[[ 36 -38  33 -38  33  33]
 [ 53  28  43  28  44  43]
 [-49  -2 -40  -2 -40 -40]] → 36

[[ 37  31  45  41]
 [  7 -35  58  31]
 [  7 -32  53  29]] → 37

[[ 25 -26  45   4  20 -54]
 [ 28 -31  39   2  20 -43]
 [ -1   1  49   7   7 -13]] → 25

[[-19  20 -59  32  35]
 [ 19  17 -31 -53 -21]
 [ 14  16   5 -61  55]] → -19

[[ 44 -26 -26 -20   5]
 [ 16   1  -3  -2 -51]
 [-30   8  12  10  62]] → 44

[[ 29  28  32 -45]
 [ -8 -17  17  57]
 [  7  -1  63  40]] → 29

[[ 5  5 14  1  1 20 41]
 [ 3  9 20  4  1  5 47]
 [ 2  8 14  2  0  4 53]] → 5

[[  5 -26 -18 -31 -36 -58]
 [  1   6 -49  -9 -31 -28]
 [ 32 -14  33  38  25  43]] → 5
---
[15 40 61 19 42]	61
[-22  17   8  52  50 -16]	8
[ 56 -52 -31  60  22 -29  -5]	-31
[ -7 -11  39  51  30 -54 -23]	39
[-15  -2  -7 -57]	-7
[-30   5  14  38  17  53  43]	14
[ 15 -31  50  -7  -1  -5]	50
---
[[537 380 923 429 555 633]
 [739 307 962 487 853 734]
 [497 430 369 173 232 793]] ans = 633

[  3  33 -19 -43 -13   0] ans = 0

[[426 170 675   6]
 [707 771 785 713]] ans = 6

[ 43 226  11  78  21] ans = 21

[[22 57 53 36 80 57]
 [85 57 64 75 43 61]
 [39 71 37 48 66 44]] ans = 57

[[ 750  273 -432  356]
 [ 334  -12 -510  468]
 [-141  273  648 -269]] ans = 356

[350 888 406  60] ans = 60
---
[[-11  -2   1   1  -2  66  -1]
 [-10  -1   1  -1  -1  64  -4]
 [  2   3  57  18   3   0  -2]] ans = -1

[[ 64  21 -32   9  33  65]
 [ 64 -28  32 -39   7  -9]] ans = -28

[[  5  33 -14  -4  -9  -8]
 [  5 -48  10  12  -9   7]] ans = -48

[[-23  45  -4  -7  15]
 [-10 -55 -36 -54 -12]] ans = -55

[[-21 -47  15 -43]
 [ -7  26 -35  47]
 [ -2 -21 -60  54]] ans = 26

[[-12 -11   9  -2 -13   9  38]
 [ 23  23 -11  47  28  -9 -58]
 [-38 -37 -19  65 -36 -17   0]] ans = 23

[[ 57 -34   7 -20 -53  16  13]
 [-38   8   8 -11  17   3 -11]
 [  1   3  -4   4   4  -3   3]] ans = 8
---
[-14  -4  -3 -50] Answer: -4

[[-40  31  31 -21 -59 -14]
 [ 13  14  -6 -58  27 -50]] Answer: -21

[  0  -7 -28  28 -64  35  -2] Answer: -64

[  3  -8 -54  24 -19 -31] Answer: 24

[[ 61 -56 -56 -56]
 [ 12 -16 -16 -16]
 [ -7   0   1   1]] Answer: -56

[ 11 -47  61 -11 -39  47 -37] Answer: -39
---
Input: [ 76  23 229 173]
Output: 76
Input: [-41  35 -12 -37 -39 -38 -34]
Output: -41
Input: [8 2 1 9 4]
Output: 8
Input: [-695  946  502 -292   35  635]
Output: -695
Input: [969  45 946 767]
Output: 969
Input: [8547 5132 3024 8003 1840]
Output: 8547
Input: [625 430 507 219 862]
Output: 625
Input: [ 48 228   9 164  23]
Output: 48
Input: [424 924 600  60 665 590 212]
Output: 424
---
[55 39 63 15] Answer: 63, 15

[ 34 -11 -60 -27  21 -17  -4] Answer: 34, -60

[[-16 -22  -8 -52   5]
 [  8  12   5  27  -3]
 [-17 -21  -8 -53   3]] Answer: 27, -53

[[ 22  49 -28 -28 -34 -14]
 [ 14  18 -14 -13 -17  -7]
 [-13   7   3   0  13   0]] Answer: 49, -34

[-24 -14   3 -66  46  24] Answer: 46, -66

[[-37  67  25  -9  13]
 [ 29  41  18  -1 -20]] Answer: 67, -37

[-51 -36 -29 -38 -11  11] Answer: 11, -51

[ 39 -58 -34 -44  42  48   1] Answer: 48, -58

[[ 7  8  2 18 -1  4]
 [34 35 14 50  6 26]] Answer: 50, -1
---
[[33, 26, 23, -31],
 [-42, -40, -38, 47],
 [-28, -21, 0, -57]] --> -31

[[52, -11, 38, 8, 0, 11],
 [-44, 4, 27, 8, -22, 11],
 [-2, 45, -5, 6, -19, 11]] --> 11

[[-7, 48, 33, -43, -40, 51, 12],
 [-8, 53, -9, -51, -42, 59, -47],
 [-22, -21, -26, -4, -25, 12, -45]] --> 12

[[4, 3, -1, 20, -1, 46, -19],
 [-7, 14, 10, 25, 5, 66, -12],
 [-53, 34, 34, 30, 18, 66, 5]] --> -19

[[-32, 20, -17, 21, -40, 3],
 [-26, 16, -32, 21, 0, 7],
 [52, -50, -39, -11, -40, 62]] --> 3

[[3, 20, -8, 57, 37, -1, 44],
 [-2, -36, 5, -39, -52, 3, -27],
 [-3, -23, 9, -44, -39, 1, -31]] --> 44

[[-21, -20, -30, -2],
 [-8, -22, 18, 31],
 [-34, -64, -40, -5]] --> -2
---
0.11,-0.01,0.15,0.05
-0.04,0.13,-0.14,0.06
-0.11,0.04,-0.11,0.01
→ 0.01

-15.9,-2.8,17.2,-0.3
2.9,-3.5,11.4,-13.9
17.9,-2.9,-8.4,8.5
→ 8.5

0.06,-0.01,0.06,0.00,0.10
0.12,0.05,0.13,0.15,-0.22
-0.01,-0.08,-0.04,-0.04,-0.01
→ -0.01

57.4,192.4,-4.0,-107.9
15.8,72.0,-8.2,-46.3
178.9,-217.4,21.4,103.3
→ 103.3

82.9,112.0,-222.3,6.4
-196.6,-128.1,-207.5,12.6
164.9,172.2,-90.2,-34.6
→ -34.6

-11.645,1.098,11.597,6.280
-10.189,-4.561,8.149,10.482
-6.837,2.558,10.741,0.279
→ 0.279

1.457,0.833,1.098,-0.230,0.966,-0.820,-0.641
-0.095,1.491,1.373,-1.327,-0.327,-1.537,-1.114
0.667,1.189,-0.694,2.413,1.332,1.939,1.695
→ 1.695
